[[ -2   1  -3 -24 -10   3   3]
 [ -5   6   0 -21 -11  -3   0]
 [ -3   2  -2 -23 -10   1   2]
 [ -1  -1  -5 -28 -10   6   4]
 [ -4   4  -1 -22 -10  -1   1]
 [ -1  -1  -4 -27 -10   6   4]
 [ -2   1  -3 -25 -10   4   3]
 [ -1   0  -4 -26  -9   5   3]]
->
[[  3   3  -2   1  -3 -24 -10]
 [ -3   0  -5   6   0 -21 -11]
 [  1   2  -3   2  -2 -23 -10]
 [  6   4  -1  -1  -5 -28 -10]
 [ -1   1  -4   4  -1 -22 -10]
 [  6   4  -1  -1  -4 -27 -10]
 [  4   3  -2   1  -3 -25 -10]
 [  5   3  -1   0  -4 -26  -9]]

[[  4  -2  -3   3   2  14   7  -5  15]
 [ -2  -1   6   3   1  14  -2  -9  -1]
 [ -8   3   9  -3  -1   2   1  -2   1]
 [  6  -2  -4   5   2  21  11  -7  21]
 [  9  -3  -5   8   2  28  14 -10  29]
 [ -1  -1   2   3   1   9  -1  -5  -1]
 [  7  -2  -8   1   0  -4  -3   2   0]]
->
[[ -5  15   4  -2  -3   3   2  14   7]
 [ -9  -1  -2  -1   6   3   1  14  -2]
 [ -2   1  -8   3   9  -3  -1   2   1]
 [ -7  21   6  -2  -4   5   2  21  11]
 [-10  29   9  -3  -5   8   2  28  14]
 [ -5  -1  -1  -1   2   3   1   9  -1]
 [  2   0   7  -2  -8   1   0  -4  -3]]

[[ -4  -5   2  -5   2]
 [ 27 -17  -5  -3  -1]
 [-14   8 -16   2 -21]
 [-21   5  -5  -6 -24]
 [-11  -7   0  -6  12]
 [ -5  -3   5  -2   2]]
->
[[ -5   2  -4  -5   2]
 [ -3  -1  27 -17  -5]
 [  2 -21 -14   8 -16]
 [ -6 -24 -21   5  -5]
 [ -6  12 -11  -7   0]
 [ -2   2  -5  -3   5]]

[[ 25 -12   0 -19  -1 -24   2  13  15  16   9  20  14  14   9   6]
 [ 26  19   9 -33  18 -24  17  -2  -4   7  26  27  10 -31  20  18]
 [-16 -13  16   2  15  19  20 -30  30  -6   0  12  18  11 -16   1]]
->
[[  9   6  25 -12   0 -19  -1 -24   2  13  15  16   9  20  14  14]
 [ 20  18  26  19   9 -33  18 -24  17  -2  -4   7  26  27  10 -31]
 [-16   1 -16 -13  16   2  15  19  20 -30  30  -6   0  12  18  11]]

[[-24  -2  -6  10   0  -4  28  19   8 -15  -5  13  25 -13 -16]
 [-33  14  27   9  33 -17   1   1   8 -19 -28   9  15 -17 -23]]
->
[[-13 -16 -24  -2  -6  10   0  -4  28  19   8 -15  -5  13  25]
 [-17 -23 -33  14  27   9  33 -17   1   1   8 -19 -28   9  15]]

[[ -3  34   4   1]
 [ -5   8 -29 -19]
 [ -2  36  10   1]
 [ -6  -7  -1  10]
 [ -1  22  -2 -26]
 [ -4 -16 -13 -17]
 [ -7 -35  -1   4]]
->
[[  4   1  -3  34]
 [-29 -19  -5   8]
 [ 10   1  -2  36]
 [ -1  10  -6  -7]
 [ -2 -26  -1  22]
 [-13 -17  -4 -16]
 [ -1   4  -7 -35]]

[[ -5   1  26 -15  -2  13 -13]
 [-14  17   0  -1 -16 -14  -2]
 [-11  25   7  -7 -12 -11 -14]
 [-15   0   4  -6  -7 -11   7]
 [  6  16  14 -13 -16 -23 -14]
 [  8   9  22 -25   5  10 -23]
 [  5   6  -2 -18 -13   4  14]
 [  2  11  -5 -11 -16  15   3]
 [-22   3   3  -7 -11   5   5]]
->
[[ 13 -13  -5   1  26 -15  -2]
 [-14  -2 -14  17   0  -1 -16]
 [-11 -14 -11  25   7  -7 -12]
 [-11   7 -15   0   4  -6  -7]
 [-23 -14   6  16  14 -13 -16]
 [ 10 -23   8   9  22 -25   5]
 [  4  14   5   6  -2 -18 -13]
 [ 15   3   2  11  -5 -11 -16]
 [  5   5 -22   3   3  -7 -11]]
---
[[  6 -17 -15   2 -27  11]
 [ -8 -11 -28  17  13   1]
 [  0 -18 -27  11 -12   9]
 [ -1 -18 -28  12  -9   8]
 [  1 -19 -25   9 -17  10]
 [  5  16  30 -15   0  -6]
 [  8  13  29 -16 -10  -3]
 [  7 -16 -14   1 -28  11]]
->
[[ 11   6 -17 -15   2 -27]
 [  1  -8 -11 -28  17  13]
 [  9   0 -18 -27  11 -12]
 [  8  -1 -18 -28  12  -9]
 [ 10   1 -19 -25   9 -17]
 [ -6   5  16  30 -15   0]
 [ -3   8  13  29 -16 -10]
 [ 11   7 -16 -14   1 -28]]

[[  0  -9   8  15 -14  10  -9  13  -5   9  11]
 [  0  10  11  18 -27   0   8  23   4  14  13]
 [-20  19  11  -8 -30  -4  26 -27 -18  -4  10]
 [ -7  -8   1  -3   1   1  -1 -24 -17  -4   2]
 [ -2  18   5  -3   5   2  19  -1  10  -8 -10]
 [ -1   5 -10 -21  20   1 -17 -12   5 -18   1]
 [ -5   9   3   6   2   2  13   9   6   3   2]
 [ -1 -12   0   9   7   4 -11   5  -7  10  12]]
->
[[ 11   0  -9   8  15 -14  10  -9  13  -5   9]
 [ 13   0  10  11  18 -27   0   8  23   4  14]
 [ 10 -20  19  11  -8 -30  -4  26 -27 -18  -4]
 [  2  -7  -8   1  -3   1   1  -1 -24 -17  -4]
 [-10  -2  18   5  -3   5   2  19  -1  10  -8]
 [  1  -1   5 -10 -21  20   1 -17 -12   5 -18]
 [  2  -5   9   3   6   2   2  13   9   6   3]
 [ 12  -1 -12   0   9   7   4 -11   5  -7  10]]

[[-20   0 -23 -22  22 -12   0  -5   2 -28  -9]
 [  3  -1  -9  11 -20 -15 -20   6   2 -28 -16]
 [  5   6  10 -16 -10   9  -2 -15  -5 -28 -29]
 [ 14  21 -35 -19 -14  28   7  17  11 -28 -16]
 [-13   9 -24  21 -24 -11  27 -16 -24 -28 -13]]
->
[[ -9 -20   0 -23 -22  22 -12   0  -5   2 -28]
 [-16   3  -1  -9  11 -20 -15 -20   6   2 -28]
 [-29   5   6  10 -16 -10   9  -2 -15  -5 -28]
 [-16  14  21 -35 -19 -14  28   7  17  11 -28]
 [-13 -13   9 -24  21 -24 -11  27 -16 -24 -28]]

[[ 20  16  24  -6 -18  24  23 -30 -27 -33]
 [ 17  31  20  -6  32   0 -20 -18 -26   6]
 [  4 -14   7  -5  25 -30  23  -1  16  -1]
 [  0 -30 -11  18  20 -31 -27  24  -1   9]
 [-19 -26 -18   4 -29  32 -12  -7  16  28]
 [ -6  30  21  -5 -25 -26  12 -16   0 -20]
 [ -1 -29  -1 -20 -22  18 -21  14 -23 -28]]
->
[[-33  20  16  24  -6 -18  24  23 -30 -27]
 [  6  17  31  20  -6  32   0 -20 -18 -26]
 [ -1   4 -14   7  -5  25 -30  23  -1  16]
 [  9   0 -30 -11  18  20 -31 -27  24  -1]
 [ 28 -19 -26 -18   4 -29  32 -12  -7  16]
 [-20  -6  30  21  -5 -25 -26  12 -16   0]
 [-28  -1 -29  -1 -20 -22  18 -21  14 -23]]

[[ -5 -12   2  20  10   1  -5 -13   9   5  29  16]
 [ 11   1  18  15  20  14 -11  -3  10  -1  21 -10]
 [ -4  17   1 -34  -3 -21  11  -4   3  -3   7  -1]
 [-17 -26  -3   5 -11   6 -22  -2  11   4  16  11]
 [ 22  29   1  -4   5   4  19   1   0   5 -14   8]
 [ 21  -5   6  -2   8   6  -5 -14  19 -18  22  10]
 [ -9  26   5  11   6 -26  -3 -12  15  -8  -6   1]
 [-19  -7   5 -13 -22  -5  -9  -4 -10  18  -7 -21]]
->
[[ 16  -5 -12   2  20  10   1  -5 -13   9   5  29]
 [-10  11   1  18  15  20  14 -11  -3  10  -1  21]
 [ -1  -4  17   1 -34  -3 -21  11  -4   3  -3   7]
 [ 11 -17 -26  -3   5 -11   6 -22  -2  11   4  16]
 [  8  22  29   1  -4   5   4  19   1   0   5 -14]
 [ 10  21  -5   6  -2   8   6  -5 -14  19 -18  22]
 [  1  -9  26   5  11   6 -26  -3 -12  15  -8  -6]
 [-21 -19  -7   5 -13 -22  -5  -9  -4 -10  18  -7]]

[[-10  12  16   1  28   9  28   5 -21]
 [ 27 -18  -1  18  17  10 -15   0  -2]
 [ 29 -22  -2  20  19   9  -5 -12  -1]
 [ 18 -10   6  20  31  14   6  -6 -10]
 [ 21 -16  -3   9  -4  18 -28  -3   2]
 [  5  -4  15   1  33  22  17  -1 -24]
 [ 17 -17 -21  11 -28 -17 -21 -17  31]
 [ 11 -17 -22   3 -35 -15 -16 -20  29]
 [ 20  -8   1  30  17  -4  -1   1   9]]
->
[[-21 -10  12  16   1  28   9  28   5]
 [ -2  27 -18  -1  18  17  10 -15   0]
 [ -1  29 -22  -2  20  19   9  -5 -12]
 [-10  18 -10   6  20  31  14   6  -6]
 [  2  21 -16  -3   9  -4  18 -28  -3]
 [-24   5  -4  15   1  33  22  17  -1]
 [ 31  17 -17 -21  11 -28 -17 -21 -17]
 [ 29  11 -17 -22   3 -35 -15 -16 -20]
 [  9  20  -8   1  30  17  -4  -1   1]]

[[-29  20  -8  -6  20  -9]
 [-28  15  -8  -5  16 -10]
 [-21  25   5  -5  16  -5]
 [-28  21  -7  -6  20  -8]
 [ 17   4   4 -10   4   2]
 [  3  18  18  -2   4   0]
 [  9   0   6  -2  -2  -4]
 [-26  11 -15  -6  17 -11]
 [-23  25   5  -4  16  -6]
 [  0  21  17  -4   7   1]
 [ 14  13  20  -3   0   2]
 [ 28 -12   1  -4  -8  -1]]
->
[[ -9 -29  20  -8  -6  20]
 [-10 -28  15  -8  -5  16]
 [ -5 -21  25   5  -5  16]
 [ -8 -28  21  -7  -6  20]
 [  2  17   4   4 -10   4]
 [  0   3  18  18  -2   4]
 [ -4   9   0   6  -2  -2]
 [-11 -26  11 -15  -6  17]
 [ -6 -23  25   5  -4  16]
 [  1   0  21  17  -4   7]
 [  2  14  13  20  -3   0]
 [ -1  28 -12   1  -4  -8]]

[[-19  23 -11 -27   0  26  20  11   4  -8  22 -16]
 [ -3  22 -13 -21 -19  30   7   8   0 -10  10 -20]
 [-18  23 -11 -27   0  26  20  11   3  -8  22 -16]]
->
[[-16 -19  23 -11 -27   0  26  20  11   4  -8  22]
 [-20  -3  22 -13 -21 -19  30   7   8   0 -10  10]
 [-16 -18  23 -11 -27   0  26  20  11   3  -8  22]]
